[[-24 -27  28  10  -2]
 [ -6 -39 -54  52  56]
 [ 47  43 -25 -41 -24]
 [-22 -21  14 -35 -22]
 [  3   4  24  12   4]
 [ 29  49 -13   0   0]
 [ -7  -7  -3  -1   5]
 [-31   6  -9  25  -6]
 [ -5 -16 -45  34  41]]
->
[[ -2  10  28 -27 -24]
 [ 56  52 -54 -39  -6]
 [-24 -41 -25  43  47]
 [-22 -35  14 -21 -22]
 [  4  12  24   4   3]
 [  0   0 -13  49  29]
 [  5  -1  -3  -7  -7]
 [ -6  25  -9   6 -31]
 [ 41  34 -45 -16  -5]]

[[ -7  18  12  -2  69]
 [  4 -36 -19  34 -24]
 [ -4   0   2   9  31]
 [  6  -7  -4  -7 -53]
 [  7  26  14 -48 -62]
 [  2  -8  -3   4 -18]
 [ -8   2   3  17  67]
 [ -7  18  11  -1  68]]
->
[[ 69  -2  12  18  -7]
 [-24  34 -19 -36   4]
 [ 31   9   2   0  -4]
 [-53  -7  -4  -7   6]
 [-62 -48  14  26   7]
 [-18   4  -3  -8   2]
 [ 67  17   3   2  -8]
 [ 68  -1  11  18  -7]]

[[-34 -27   1  28  -7]
 [ 62 -19  61  -2 -37]
 [-41 -11 -26 -14  -3]
 [-20 -16   7 -17 -26]
 [ 27 -31  16   5  -6]
 [-41 -14 -41  19  16]]
->
[[ -7  28   1 -27 -34]
 [-37  -2  61 -19  62]
 [ -3 -14 -26 -11 -41]
 [-26 -17   7 -16 -20]
 [ -6   5  16 -31  27]
 [ 16  19 -41 -14 -41]]

[[  1 -44 -67  65]
 [ -3 -30 -44 -10]
 [  0   0   0   0]
 [  0 -32 -48  55]
 [  0  -1  -2   1]
 [  1  -3  -4   7]]
->
[[ 65 -67 -44   1]
 [-10 -44 -30  -3]
 [  0   0   0   0]
 [ 55 -48 -32   0]
 [  1  -2  -1   0]
 [  7  -4  -3   1]]

[[ -1   4   2  -9  -9  -1   0]
 [ -4  -6   0  -8  -4   9   2]
 [ -5   1  29  -9 -15 -24 -31]
 [-10 -32 -40  34  43  57  36]]
->
[[  0  -1  -9  -9   2   4  -1]
 [  2   9  -4  -8   0  -6  -4]
 [-31 -24 -15  -9  29   1  -5]
 [ 36  57  43  34 -40 -32 -10]]

[[ 40 -37]
 [ 36 -46]
 [ 30 -62]
 [ 35 -50]
 [ 37 -42]
 [ 43 -31]
 [ 34 -53]
 [ 32 -59]
 [ 33 -56]]
->
[[-37  40]
 [-46  36]
 [-62  30]
 [-50  35]
 [-42  37]
 [-31  43]
 [-53  34]
 [-59  32]
 [-56  33]]

[[-15  26  46   4  -6  11]
 [ -2  27  59   7  11  11]
 [-15  27  55   1  22  11]]
->
[[ 11  -6   4  46  26 -15]
 [ 11  11   7  59  27  -2]
 [ 11  22   1  55  27 -15]]

[[-18 -27  35]
 [-12 -54  50]
 [ 18  -1  46]]
->
[[ 35 -27 -18]
 [ 50 -54 -12]
 [ 46  -1  18]]
